The rows of X fall into 3 groups, which share some directions, and each row is roughly a mix of its group's hidden directions.
X:
285	-215	33	-4	-90	23	-55	326	408	-10	-131
-14	-234	41	-115	251	-315	48	191	29	340	-207
-324	97	170	202	0	-187	240	-275	-107	256	35
28	56	-160	184	-404	-77	-230	-174	-151	-301	26
83	114	-191	-38	-44	303	324	234	308	-103	-117
206	164	-126	266	-274	349	-120	-4	-208	-136	34
60	-113	-67	-91	75	236	-304	-317	48	-238	295
271	285	-191	257	-151	156	-138	-291	-78	-66	109
69	-46	-229	166	-542	23	-20	-51	-131	-160	51
30	178	-27	354	54	-6	-330	-321	56	-201	-115
295	-14	336	-144	89	-100	-112	157	-45	67	-384
-97	-68	-284	216	240	225	203	140	-127	55	318
190	-277	-229	85	362	24	65	227	215	111	-108
105	115	-130	486	105	-77	78	280	91	205	-23
53	-164	-176	-110	-226	213	-42	270	-144	-309	-263
-231	101	-29	344	-2	229	99	49	411	82	-86
149	73	-388	-143	-65	-162	75	-207	-327	-146	-153
-65	-274	174	220	370	-6	5	1	-337	-33	-142
4	375	97	-66	17	-171	2	-155	-435	170	-59
-152	236	-13	-97	-98	325	117	263	-134	-179	-305
150	450	-268	-152	-128	52	165	-65	-203	94	-99
43	-66	-156	-72	-327	-317	254	-43	-161	-291	-99
-288	181	32	41	49	164	252	387	14	261	-10
-20	-113	-371	222	-275	104	-88	-177	139	-253	146
-141	-70	276	29	-103	-332	-301	-312	-49	-127	30
49	9	201	-8	274	-175	-144	-451	129	-102	-172
-146	-161	-111	-17	-225	-154	-310	-234	158	-74	337
22	407	60	164	113	106	154	378	-87	170	75
-156	-235	194	-397	160	6	-199	6	-13	289	-79
-99	321	447	-62	82	-78	162	-55	16	42	-264
-133	114	-4	-312	-136	328	173	246	195	181	-123
-92	31	103	81	-118	-296	-144	-121	-36	-403	-321
291	-140	8	-215	212	-177	-68	254	277	202	-127
-173	-20	-346	-203	-80	223	-213	-343	-51	-8	-130
-108	-80	-281	-314	126	440	-69	71	105	21	61
-259	-125	211	-55	-124	-38	-442	-79	122	-204	157
-272	334	-115	188	11	85	246	-277	-65	-210	-54
78	156	153	-96	209	-171	-147	-206	-399	243	-108
150	1	-108	218	-305	33	353	9	70	-311	167
-348	78	-66	-374	144	99	-16	-276	215	65	39
-327	-325	171	-41	98	101	56	-115	-158	179	-305
-32	44	437	-397	60	-6	-153	-71	-215	-14	-5
28	410	-269	115	4	295	188	141	-92	-35	151
-340	-52	-210	-136	148	184	175	-139	364	-54	-89
197	-16	128	16	-3	-157	177	-78	-102	294	-464
-127	364	-353	-44	-2	306	-76	91	-171	126	45
-112	236	-19	-236	61	20	-186	253	152	-14	-424
206	244	-302	284	142	35	-206	-186	-230	-11	-68
-273	220	12	-110	345	-274	201	22	-104	75	-208
194	-192	72	352	353	-208	108	-172	-31	103	-76
58	-224	-50	134	-428	-209	-131	100	-178	-240	-110
-259	237	-41	78	-35	435	-192	-165	179	-89	70
186	-285	106	-126	345	93	48	-230	205	-120	217
24	141	-118	-147	-5	149	-355	-285	-362	55	104
97	-84	299	74	330	-63	39	166	101	392	110
-231	265	28	-90	66	16	306	-229	-345	-164	-24
53	362	-283	119	336	114	109	174	-71	170	8
201	-194	-138	339	-147	89	-4	-229	157	-332	36
50	-6	-230	38	347	65	394	-127	247	91	91
182	-265	-372	-22	150	330	29	188	64	-117	-56
245	-122	-68	301	-49	19	237	19	-60	-408	-174
315	45	52	-278	-70	104	-14	-236	-416	-59	33
-76	-248	71	-215	223	-312	136	-351	-35	-44	142
-81	97	400	139	301	-179	7	-258	180	-113	-21
251	-254	89	-277	-207	90	-228	-239	-80	-118	193
114	-66	-78	-74	447	-358	211	-95	93	81	-67
94	-307	22	290	189	119	118	366	67	-194	43
56	282	237	76	277	5	-391	-91	-164	106	-100
-216	-201	8	-219	286	-101	335	19	194	-138	-182
83	-378	154	-232	3	-164	-278	268	106	63	-109
-222	18	-189	-99	-396	198	88	91	247	-245	39
-215	81	-98	121	192	-342	-184	171	33	218	-295
-177	79	-268	-221	-51	362	188	-111	44	-115	-275
1	-39	121	-219	-17	416	-205	-330	-66	172	-86
-210	-355	-51	69	-15	-21	-138	-299	-188	-237	-227
-33	-1	142	-367	-25	323	107	-40	-16	-191	345
-133	278	143	-152	-240	-61	49	-102	-299	-92	-345
-202	-3	-183	171	-503	58	84	117	108	-174	82
-7	-101	31	27	92	38	512	218	280	-102	-97
347	-296	151	178	-143	-310	-102	96	-120	-3	129
-58	-294	-106	166	206	8	268	-148	84	165	362
-72	-169	-463	131	35	145	130	-256	194	-54	141
30	-61	169	-288	151	-261	131	381	-156	87	170
84	187	-225	245	197	-40	233	-71	-390	130	92
-479	16	269	-172	-62	105	33	-87	-189	65	-185
-21	-248	288	54	-421	-75	-159	84	184	-33	177
-91	53	331	-454	252	-44	-104	18	-159	40	11
250	110	-45	-169	-109	-30	-353	293	-60	-115	292
-1	-121	154	332	-385	-91	-128	24	-7	-322	-65
-63	476	-65	-38	-147	171	-14	-309	65	104	178
-260	375	-54	101	-88	226	215	-106	-226	-185	-85
-1	-139	197	-451	-120	130	-8	-19	23	217	298
24	-390	193	-75	-79	-258	-349	112	38	130	94
38	11	-437	-137	-246	235	75	3	285	-123	40
-162	-18	-152	289	100	85	-383	-8	194	279	-131
278	291	105	384	-73	281	-4	-137	-78	-7	-15
-284	143	163	199	-298	31	5	106	-283	-248	-141
42	-19	-283	-9	-123	38	-97	-232	339	-381	84
-351	-246	-7	333	-172	-35	155	95	-1	-66	258
116	-49	-16	222	-173	32	34	196	461	-198	-208
401	101	262	178	162	-166	-36	140	-211	-38	195
-124	-41	-400	-185	347	-15	106	215	73	162	99
-426	-28	-253	-368	-9	-26	59	-39	115	-168	-34
252	-352	92	-3	-249	131	-146	259	24	-229	-117
-81	261	161	12	139	193	34	-85	144	-403	284
37	-210	-10	-210	215	-65	-422	-135	-140	259	-84
-85	-32	-226	-10	-331	187	362	191	110	143	-161
272	150	-64	-346	66	23	-340	59	-272	108	-18
-42	-368	155	212	336	59	26	214	54	175	166
-367	93	152	-222	-6	321	179	33	173	-81	-206
186	284	-95	277	130	-5	247	307	69	217	-69
-188	13	168	280	-225	99	368	293	-1	-29	75
-86	72	-158	-344	-335	-5	-135	-265	200	178	-42
-11	-12	153	-322	-189	173	-190	71	-6	333	292
-282	100	297	-224	-242	-16	108	247	231	-25	-126
71	67	274	-296	23	-22	393	264	-154	74	56
162	19	7	396	-78	-222	-182	185	-201	-159	-242
-227	2	-269	-36	94	275	-89	-41	49	-319	327
-145	243	-164	-297	305	216	139	39	-80	229	-126
201	27	-122	269	-267	87	334	39	64	-255	199
One row of each group comes first, with its name. Which group is each row after those in?
-223	84	210	-230	-334	-120	-20	-71	61	372	-56 -> (55)
332	-162	5	42	179	-355	301	177	-63	-31	82 -> (83)
-67	-106	106	432	-138	-247	-28	54	174	196	251 -> (117)

-41	242	-57	-323	242	86	125	-117	-203	313	167 -> (117)
383	296	43	42	-10	-260	65	3	-241	206	-140 -> (55)
120	-372	-324	316	-116	12	188	125	-46	-36	-68 -> (55)
7	-138	144	-125	435	-97	234	-187	257	-62	-128 -> (83)
-166	-19	48	-328	296	-149	-95	78	-260	315	24 -> (117)
133	-278	-215	-141	242	272	-136	-72	62	-226	-240 -> (55)
-119	41	-80	249	-249	292	-233	-29	182	-176	282 -> (83)
60	-339	12	363	112	-239	-163	-55	-58	-156	229 -> (55)
379	416	-85	-36	23	-19	37	216	121	-26	202 -> (55)
-281	-109	78	-217	314	-251	70	263	182	126	-37 -> (83)
-252	-294	149	151	-52	16	416	179	96	-71	111 -> (117)
